In the rows, 128 means zero.
Each path below is one point turned by a fixed rotation once a step. After each direction that follows a path, write how fast that rotation turns it, in deg/step (0 if it stays still).
Each turn is a multiple of 5 degrees from 10 to 175, or 0.
Each row of a path follows its step; steps can be skipped.
Rotation 1:
step 1: [120 118 144 124 126 128 136 141 116 118 123 114 125 110 132 125 119 120
 130 129 130 124 119 129 113 121 128 124 109 132 119 136 115 142 126 134
 124 121 130 113 117 118 145 127 126 132 132 125 123 130 147 129 121 132
 119 122 130 132 138 114 135 123 129]
step 5: [122 126 120 147 132 125 137 128 133 128 128 126 113 119 135 120 133 116
 117 130 129 126 122 136 122 123 137 122 125 141 126 118 122 117 142 130
 113 119 124 121 132 118 137 123 139 121 127 130 153 121 108 135 122 125
 130 119 133 132 138 135 116 125 135]
step 6: [134 110 134 147 120 121 121 135 138 123 136 113 123 115 142 124 140 116
 125 132 130 122 124 126 129 129 122 131 128 125 138 130 140 129 134 131
 107 123 132 115 126 128 141 118 140 136 130 118 143 124 137 120 135 125
 133 127 137 122 116 133 120 131 134]
step 13: [122 115 133 122 122 137 132 131 116 126 119 121 122 114 138 114 112 113
 135 130 129 143 120 137 126 133 135 126 129 125 137 125 121 126 125 120
 121 129 131 116 128 129 137 112 138 138 128 117 140 124 129 150 114 137
 124 119 130 124 138 136 132 126 139]
step 14: [118 126 130 146 120 118 131 136 131 131 119 118 111 118 140 127 127 119
 129 133 131 140 131 134 130 127 136 137 138 151 123 137 120 124 136 125
 135 139 123 126 122 142 123 116 143 131 134 113 139 115 134 126 134 118
 126 126 137 129 134 140 125 132 135]
step 15: [126 132 135 146 116 139 147 132 118 111 126 117 138 121 137 108 130 125
 124 141 131 145 125 126 138 124 132 129 125 138 142 130 115 125 132 120
 117 122 127 134 129 123 140 113 133 137 126 116 134 121 131 123 127 135
 130 128 131 125 122 131 118 134 131]
step 18: [141 132 138 123 126 116 125 133 122 111 127 124 124 115 129 131 134 121
 124 134 141 138 136 136 121 122 127 116 122 120 133 148 128 138 129 135
 106 124 129 124 112 115 142 121 129 135 140 122 140 134 138 138 129 113
 124 132 131 126 128 119 129 125 120]
step 19: [120 111 138 123 125 128 140 131 114 127 128 138 113 116 134 135 113 111
 131 127 125 134 113 141 114 119 137 116 125 129 132 157 130 131 125 124
 127 128 131 118 126 118 130 132 128 131 131 133 130 127 133 131 121 119
 119 116 128 133 131 130 114 124 129]
[124 127 131 130 123 126 130 126 128 130 130 126 128 130 131 129 127 127
 129 131 132 128 127 135 128 129 127 126 128 128 129 129 126 129 125 127
 133 128 126 128 128 131 128 129 127 130 130 126 126 129 130 128 127 130
 128 130 127 130 127 128 131 128 130] | 60
[128 129 126 129 129 125 129 127 127 129 132 129 127 125 129 127 133 127
 126 126 127 126 124 131 128 130 128 124 127 128 130 130 130 127 129 131
 127 129 128 127 127 128 128 131 127 133 126 133 127 128 125 128 128 127
 131 130 132 128 125 126 125 125 129] | 25
[129 128 127 129 128 132 129 123 126 127 128 132 125 128 129 128 125 128
 123 123 128 131 128 130 127 132 125 126 131 128 128 127 130 130 129 125
 126 128 125 126 131 129 127 128 127 127 128 128 130 126 127 130 124 124
 126 130 127 131 129 126 130 130 129] | 130
[129 135 130 133 128 128 127 127 132 126 129 131 131 128 127 128 130 125
 129 127 131 129 128 132 126 130 125 129 128 127 129 128 131 127 129 125
 126 128 127 131 126 126 128 124 129 126 129 127 130 128 128 124 130 130
 127 129 129 124 127 126 127 131 127] | 120
